Rows are one point carried round by a steady rotation, each followed by how many ticks it has turned.
The counts run from 0 to 396.
[ -3.0  -7.3   7.7   2.5   6.7 -16.5 -19.7  43.6 -14.1 -29.0  -7.5   9.8
  -9.3  -5.9 -32.1  11.8   9.3  -5.0  31.2  -2.3  29.5  12.5 -14.8  -7.0
 -13.2   0.7   1.6  17.7  10.9  13.3 -25.8 -31.0 -22.7  16.1  21.0  -3.4
 -11.4   5.2  19.3   7.0   2.3] : 289
[-21.8 -34.2  -5.2   3.7  19.8 -26.3 -23.9   4.4 -12.8   0.3  15.2  -3.5
  17.5   7.4  17.1 -14.6 -33.3  26.3   9.3  10.9  25.9 -17.0  -0.3   6.1
 -36.4   0.5  -5.7  28.1   2.7  -5.8 -29.5  26.5   0.1  -0.9 -11.2  -9.2
  -0.5 -11.3  12.1   5.8 -28.1] : 99
[-11.5   2.0   0.3  -0.5 -26.0  -4.6  -1.3   3.1 -16.5 -10.1  -2.1 -15.2
   1.0  28.7  12.2 -12.5  -9.5  33.3   3.5  22.7  13.0 -14.2   1.7  -5.0
 -40.4  17.2  14.4  37.7 -11.3  -3.1   0.4  21.4  41.5  -1.1 -15.6 -18.5
   4.0  26.1  17.6  -9.3 -13.8] : 273
[-13.2 -30.3   2.4   8.4   1.6 -15.9 -45.1 -17.7  -1.9  24.9  -2.6  -1.0
  -0.5   9.9  -0.8  15.6  -5.1  15.5  44.0  12.4   4.6  15.5 -15.7 -11.9
 -14.4   2.9 -27.5 -33.8  -2.1 -18.9  10.7  -8.2   4.6 -29.7  10.5  -9.9
  -2.2 -12.2 -10.3  -2.6  13.9] : 260
[  4.5  22.8  -7.1  11.7  -9.3   8.4  -5.6 -30.7  -8.8   4.1  21.0   0.7
 -10.4   5.0  -9.9 -28.8 -46.4  47.2   5.2   6.6 -11.6   7.4 -15.3  27.1
   6.5 -22.3   5.0  -8.6  -6.1   9.1  26.2   9.9  -2.1 -21.4   0.3 -14.0
  21.1  14.2   3.1  -5.6   3.7] : 71
[ -3.9  29.7 -20.5  -5.1  -0.6   9.6 -27.9  -4.1 -17.6   1.8  34.8  -1.9
   3.3 -10.0 -14.4 -20.3 -12.3  14.5  -5.4 -28.5  -3.7   6.1   8.1  31.6
  -5.6   0.6  26.5  -3.0  -3.7   9.9  24.3 -18.3 -34.0 -14.3  -1.9  -5.7
  21.3   8.1  14.6  -6.8 -22.8] : 244
[-10.1  -7.2  28.3 -20.2  20.0  12.8   4.5   6.5 -18.8  12.2  18.6  -2.8
   5.3  31.8  -8.4  -3.9  48.5  10.1  18.2 -25.9 -21.8   8.7   2.7  19.3
 -17.3 -19.6   3.3  28.5  15.4  -5.9  -7.7   5.8 -35.1  -1.5  -4.3  15.7
 -11.5  12.0  13.8   3.0 -14.5] : 9
[ 12.1   6.0 -24.0  -0.3 -35.2  -8.2 -23.4   8.7   6.3 -27.6   1.2 -12.2
 -31.1 -20.6 -28.5  13.2  16.3  -8.4  15.0 -11.2  17.5 -19.5  19.0 -18.7
 -27.1   9.9  -3.4  11.2  15.1   4.1 -23.3 -22.4  23.6  18.4 -35.8   2.9
  10.4  26.4   3.7 -20.5  -2.1] : 40
[ 12.7  -5.4   6.8   9.8  -2.5 -11.3 -28.1  -9.5   7.7 -22.6  11.9   6.6
 -31.2 -17.3 -11.0  -4.8 -39.7  -4.2  20.0 -11.2   6.8  -6.6  -0.5  19.6
  -4.8 -34.1 -23.7 -13.0  12.7  39.4  22.9   5.3 -14.7 -32.6  -5.5   8.7
  16.4 -14.5  14.5 -10.2 -10.4] : 75
[ 11.5  15.5  -2.6  -7.2  10.7 -42.1  -7.6   3.9 -11.9   3.1  24.7   0.3
  -9.2 -19.8  -0.4 -43.3 -10.2 -11.2 -17.9   2.0  -0.3  16.2  -4.4  -3.0
 -21.4 -27.0 -26.4   1.5  21.0  16.5 -12.2  13.2 -29.9  11.3 -18.8   3.4
 -12.8   5.3  26.5   2.5   8.0] : 380
[  6.6  -8.2  12.4  -3.5   4.0 -33.2 -22.6  40.9 -18.4 -11.6   2.5   7.4
  -3.2  -2.3 -20.4   3.7  12.6 -10.8  15.8  -9.6  17.3  10.7 -20.4 -16.6
 -23.9  -8.1  -6.8   3.4  15.0   4.7 -52.8 -25.4 -32.1  13.2  13.3   1.5
 -16.2  -0.9  16.3  -1.4  10.4] : 288
[ 20.7   8.1   1.9  20.5 -47.8  32.4  14.6  -3.1  -9.9   0.9  19.7 -16.9
   5.2  -2.7 -18.3  -4.7   9.5 -25.7  28.9   4.5  15.8  -8.2   6.6  11.4
   3.2 -27.3   5.4  40.1  10.4   5.9 -12.1 -10.8   4.5  28.8 -13.0 -16.3
 -13.3  -2.4 -16.3 -22.4  -4.6] : 136
[ -6.8  10.3   5.0 -21.8   8.2  -6.2 -10.6  19.0 -16.6 -24.9 -17.8  -4.3
 -23.5  -4.8 -34.2   8.1  -3.3  18.3  26.1  18.6  -0.3  36.1 -20.7 -24.1
  14.8 -18.3 -14.6   3.1  22.7 -20.3   3.5   0.2   0.2  12.0 -20.4   6.7
 -24.0  21.1  29.0  -1.4  11.5] : 387
[-12.3 -14.8  -1.2  11.0  -4.9  12.1 -10.5  -1.0 -21.5  10.1  24.0 -19.7
 -13.9   7.1  12.8  -7.6 -34.5  14.9  16.6  41.5  35.7   0.1  -9.4  11.1
  17.9 -20.3   5.7  35.4   1.8 -19.9  -7.3  11.3 -10.7  12.5 -26.1 -17.0
 -25.6 -20.5 -16.0   4.9 -19.2] : 232
[ 12.7  31.4 -11.5   5.4 -29.0  40.5 -11.0   7.0  -2.5 -13.5   1.5 -24.4
  -8.0   8.5 -10.0  -1.5  16.9  11.2  -5.3   7.6  18.8 -36.4  14.5  20.4
 -27.8   2.9   9.8  27.8  -1.4  18.8  -8.4 -17.6   9.9   8.4 -26.0 -12.7
  13.0  -3.6  14.5 -23.8  -7.9] : 42
[  2.7  28.3   3.7   9.4 -21.2  24.6   1.0   1.9  -9.5   3.6  11.4 -23.2
  12.0  15.9 -20.5 -15.0 -28.2  43.6  -9.2  -2.3 -28.4  22.7 -38.0  -8.0
  -6.6   5.1  24.1  18.6   4.4  -4.7 -28.6  -2.6   7.0  -1.4   2.3 -13.7
   5.0   6.2   5.7 -16.0  14.4] : 66
[  3.3  -2.6   8.1 -20.1   0.9 -10.3 -19.8   8.1 -16.4   4.3 -11.2 -21.3
 -20.3  28.8  17.5  15.3  11.7  13.6  12.4  28.5   2.4   3.4  -6.0 -22.8
 -20.9  -7.3  -1.0  17.1  -0.9 -19.3  13.7  24.8  14.7 -16.4 -32.6  10.2
 -15.4   8.1  40.6  -9.8 -16.0] : 179
[-23.4 -33.2   9.1  17.8  12.8 -11.5  11.0   6.5 -19.9 -22.7  12.4  -9.5
   6.7   5.4  27.6 -23.3 -12.4  15.9  13.0  -4.8   8.7 -10.2   5.1  -1.7
 -48.8   9.3 -11.7  38.6   2.9  -1.5 -18.9  13.0   2.4  -2.5  -7.0   1.1
  -2.4 -10.3   1.0  18.0 -17.4] : 100
[  2.1 -20.9  -5.3 -11.2 -19.4  -7.8 -10.1 -15.6  15.5 -22.1  21.8 -35.2
 -22.9  -9.0  12.9  -0.9 -34.4  10.1  22.3  12.4   2.5   2.7  34.8  -5.8
  -5.8 -16.5 -15.0   4.4  15.3  35.4  -0.6  28.5  23.8 -12.5 -19.1   3.0
  -6.5  -4.1 -11.0  -1.3 -21.3] : 0
[ -4.3  -8.2  12.8  12.3  -9.8 -13.0 -16.8   3.1  -7.9   1.5  42.3  -5.4
   1.5   0.8 -22.7 -15.3   2.8   5.5   0.4 -53.7 -29.1  30.9 -14.1  -8.4
  -8.8  -4.1  -5.2   3.3  21.3  -2.4   1.8 -11.6 -11.1  -9.0  -1.1   8.0
  11.0  32.4 -33.4  -7.3 -20.9] : 241
[ -0.4  -2.3  10.6   2.8   9.6  -1.6 -13.1   5.8 -23.5   2.0  29.9  -5.5
 -13.9  10.6  12.8 -39.7   3.4  30.9 -30.2 -14.3 -13.7   2.9 -34.2   1.9
  -9.6   3.4   4.8  -6.5  13.5  32.3  11.2 -22.0 -30.5 -28.4  -2.5  -2.2
  23.9  11.9 -33.3  -6.5  -6.3] : 147
[ -5.8   9.6  26.2 -12.7  -6.2  25.9  -8.6  -5.0 -36.8  -9.1 -27.7  -9.2
  -4.3  -4.5   5.0  12.9  30.9  -4.4  37.6   5.9   4.5  10.3  -8.2  17.0
 -13.6  -9.7  22.0  21.5   6.7 -14.5  15.3  11.6 -26.3 -21.0 -11.7   2.9
  -1.2 -12.5  29.7  -4.2  -3.3] : 83
[-18.3  -0.7 -16.1  -0.7  -4.5  21.5   0.1 -14.2  -1.2  -7.4   1.5 -23.7
  -3.3 -24.7 -14.5  -7.7 -12.4  33.8  30.6   1.8   1.9  -0.7  15.9  -5.2
   3.2   4.6  -4.1 -21.3   7.1  36.6  -6.5 -16.4  -4.3  -2.0   3.5   8.4
  31.0  -4.4 -38.3  -8.3  20.4] : 395
[  0.7  15.7  14.0   1.1  -7.8  13.1 -30.5  -7.8  32.5  -2.9  20.1  -3.7
 -10.7  11.0 -27.0  16.2 -29.6  39.9  -7.2 -15.9  -9.1  27.4  -9.6  12.8
  23.2 -20.8  -3.0  -1.8  -0.8  25.2   9.7  13.3  13.8   1.8   4.9  -6.9
   1.0  29.1  14.0 -12.5   7.1] : 69
[-25.8 -14.6  -5.2 -32.5  23.1 -11.8 -22.5  11.8 -27.5  -7.7  20.3   0.4
  -8.6  18.7 -21.7  -0.1  16.8  41.8  28.8 -17.5 -12.8  15.7  -1.0 -22.0
 -12.7  15.7  14.1  -9.1   0.3 -18.0  11.6 -12.6 -11.9  -3.9  -9.9   9.9
  -8.9  36.2   5.9   8.6 -16.7] : 12
[  0.7  10.4  -2.7   1.3 -19.2   5.4 -21.5  12.2 -28.4   6.2  -0.4 -19.4
  21.1   4.1  -6.7  15.8  11.1   9.4  34.5  25.7  42.3   1.4   8.3   9.2
  -1.9   4.4  30.5  29.9 -12.6  -4.4 -12.7  -7.3  11.0  27.2   3.2 -21.6
 -16.7  -8.2  16.8   4.7  -4.9] : 365
[-28.8  10.2  -9.4  28.5  22.2   6.3   7.0  -4.6 -10.8  -6.9  -9.4  -9.3
  13.5  22.2  12.7 -11.1 -19.5  38.4  -3.9  22.7  -2.5  -3.5  -4.9   0.0
 -19.5   6.2 -31.9   6.8  -4.5 -11.5 -19.5  18.6   3.0  17.9 -11.3  -5.6
 -14.8 -41.6   1.9  11.1  16.0] : 25
[-11.7  39.0   8.0  10.2   0.2  -2.0  -6.8  23.6 -28.2  11.2 -22.8  -7.6
  40.3  -3.5 -21.7 -25.7  24.5  27.1   1.3   1.9   1.3  11.2 -29.2  -4.5
   3.3   5.6  11.7  16.5  10.2  -7.2 -17.7 -12.0 -16.3  16.3  13.9  -2.7
 -12.6   8.0  26.5   0.5  29.6] : 292
[  4.1  17.2 -24.9  22.2 -32.3  17.5 -20.2  -3.9  -7.7 -41.6  13.9 -12.8
  -4.3  -8.0 -29.8  14.7 -20.8   6.5  30.4 -24.9  -8.7   7.4  13.4  -4.7
 -30.5  10.3   6.9  -2.7  -6.6  -2.8 -12.1 -10.0  13.5   0.7 -10.5  -1.9
  13.4  -7.5  13.7  -3.5 -10.0] : 342
[  4.3  -3.3   2.6   8.0 -29.6 -35.4 -24.3 -27.9 -10.0  10.5   3.6  11.6
  17.7 -30.1   1.2 -18.2  -8.8  -2.5   2.9 -17.0  12.4 -16.1   1.4   2.9
 -39.1  -0.7  -9.2  12.0  14.9   0.2  -3.2  23.6  -1.1 -11.2 -34.3   9.4
  21.0  10.5  30.0 -20.8 -16.3] : 172
[-19.4 -25.7  -4.1  -8.4  16.2  16.1  -5.1 -13.4   6.1 -10.4  15.8 -11.2
 -36.8 -14.2  -8.8 -10.6 -36.6 -10.3  16.7  30.4  14.9   9.7   2.0  16.8
 -28.0 -12.2 -29.2  32.0  22.3  -9.1 -17.7   9.1  -3.9   5.2 -38.4   3.0
  -7.9 -11.2   0.1   2.0  20.3] : 307
[ -5.9  11.2  -4.4  22.5   0.1 -13.9  -9.4  20.1  23.2 -33.7  16.7 -19.5
 -10.4  19.9 -29.9  -1.6  -9.7  14.0 -19.6  -0.4   1.9  31.4  15.9 -16.6
  -4.2   2.0 -26.7   6.7   3.7  20.2  25.0  12.8  33.6 -11.4  30.4  -4.6
 -29.4   6.0  24.0  -2.7   8.9] : 202
[-10.3  -7.2  14.8  19.1   2.3  -4.8 -16.1   0.7   1.9 -30.0 -30.6  -3.8
 -28.7  15.5   9.2  30.6 -15.3  32.8  24.3   2.4  -8.5  12.5 -20.3 -21.3
  -0.8  -3.9 -30.1 -12.5  -0.4  -4.3   2.7  18.2   8.3   7.0 -22.5   5.2
 -12.0 -16.6  15.3  -2.6  -2.0] : 254
[  5.1  13.4  -7.8  11.3  -9.8 -18.7   8.0   9.3 -43.6 -35.4   5.2 -18.4
  -4.0 -22.6  20.9 -23.4  -3.1   7.5  -5.0 -10.6  -2.1  32.3 -12.5 -25.5
  -4.1   5.9  -3.0 -16.5  17.1  19.7  -0.4  10.3 -40.2   7.1 -30.9   2.8
  -5.5 -21.7 -12.6  15.4  -3.9] : 153
[  7.0  -4.8  19.6  23.9  -8.1 -24.0 -13.8  10.4 -16.2   5.8  22.6 -12.6
   5.5 -19.4  -4.3 -11.9  25.7 -29.7   8.2 -19.3  16.5  33.0  14.0  13.7
   9.1 -18.5 -11.5  -4.8   2.5  30.7  21.1  -7.8 -31.6  14.9  -0.2 -20.4
 -19.0  -3.6 -21.7  22.6   7.2] : 56
[ -0.4  10.3   4.5   2.4 -22.4  -2.2  11.6  13.1 -43.1   5.2  -3.8 -20.0
  26.4   9.2  -4.8  -1.2  15.4  22.5  32.5  30.1  21.7  -2.7  -2.8   0.3
 -12.7  10.1  33.0  30.3 -14.9 -10.2 -15.8   4.1  16.0  25.3  -0.5 -31.2
  -9.6  21.6   1.4   8.7   8.3] : 366
[-23.7  16.1 -16.0  27.9  14.7  -8.8   1.1  -3.4  -8.3 -18.1 -14.7   5.9
  11.4   1.5   4.8   1.4 -25.5  45.1   7.3   9.3  25.1 -15.2  21.0   7.5
   0.4  -1.0 -34.2   6.9 -14.4   1.1  -2.2  26.6   1.3  19.9 -14.2  -5.8
 -16.9 -34.2  17.1  21.5  -5.5] : 24
[ 10.1  -3.6  -9.6 -12.3  10.8 -37.7 -18.1  19.9 -13.3 -24.4   9.0   5.1
 -27.9 -23.1  -9.2 -31.5 -26.7 -12.9  -1.1   0.7  10.4   9.8 -13.8 -14.7
 -21.4 -23.5 -21.3  12.7  23.0   4.4 -19.7 -12.6 -23.8  -2.6  -7.9  12.2
 -11.4  -5.3  28.4  -5.1  -3.3] : 381
[  1.5  39.6 -41.7 -10.0  -5.4  -2.4 -14.2  14.4 -29.5  -1.4  30.6  -5.9
  -3.3  12.0 -30.6 -10.0   5.5  21.1  34.0  13.0   3.1  -4.1  13.7   1.3
 -13.2  -7.1  15.9 -17.1 -23.4 -13.0  23.8 -27.4   2.3  -4.7  14.0  13.2
 -13.1   4.2  15.3  -6.6  -0.1] : 111
[ 10.3   3.6  22.7  -6.8 -13.6  18.3  15.1   3.0 -20.5 -16.9  -5.8 -28.7
 -15.0  42.0  19.7  17.1  55.2  13.9  27.5   1.1 -29.0   9.4  10.6   1.1
 -21.6  -6.9  -5.0 -11.3   2.5  18.8  11.2   6.5   5.5 -10.0  -2.1  13.7
 -22.3  -3.4  -3.7  -6.0   4.4] : 182
[-18.2  11.0   9.2  15.8   2.3  36.8 -26.3 -22.8   4.3  17.3   5.2 -10.7
  17.9  18.5 -19.9  14.2 -19.8  34.8  36.3  -2.2  -8.1  13.5 -12.4  22.3
  16.0  -9.6  10.9  -2.9 -15.9  -3.7   5.9  -0.9  -8.6 -21.4  27.8  -5.8
   2.1 -13.2  -1.6 -10.2   4.7] : 163
[  5.1   8.2  25.5   3.0 -13.9  -5.4  -1.4 -10.1 -13.7  -9.4 -19.5  -6.4
   0.6   9.2  19.5   3.2  28.4  -3.1   9.2 -17.7  -7.9  -2.0  15.2  12.2
 -19.1 -10.2  -8.2  28.5  -1.6  -0.9  20.4  42.8   2.7  -1.1 -45.5  11.3
  -0.6   7.3  42.4  -5.1 -11.6] : 177
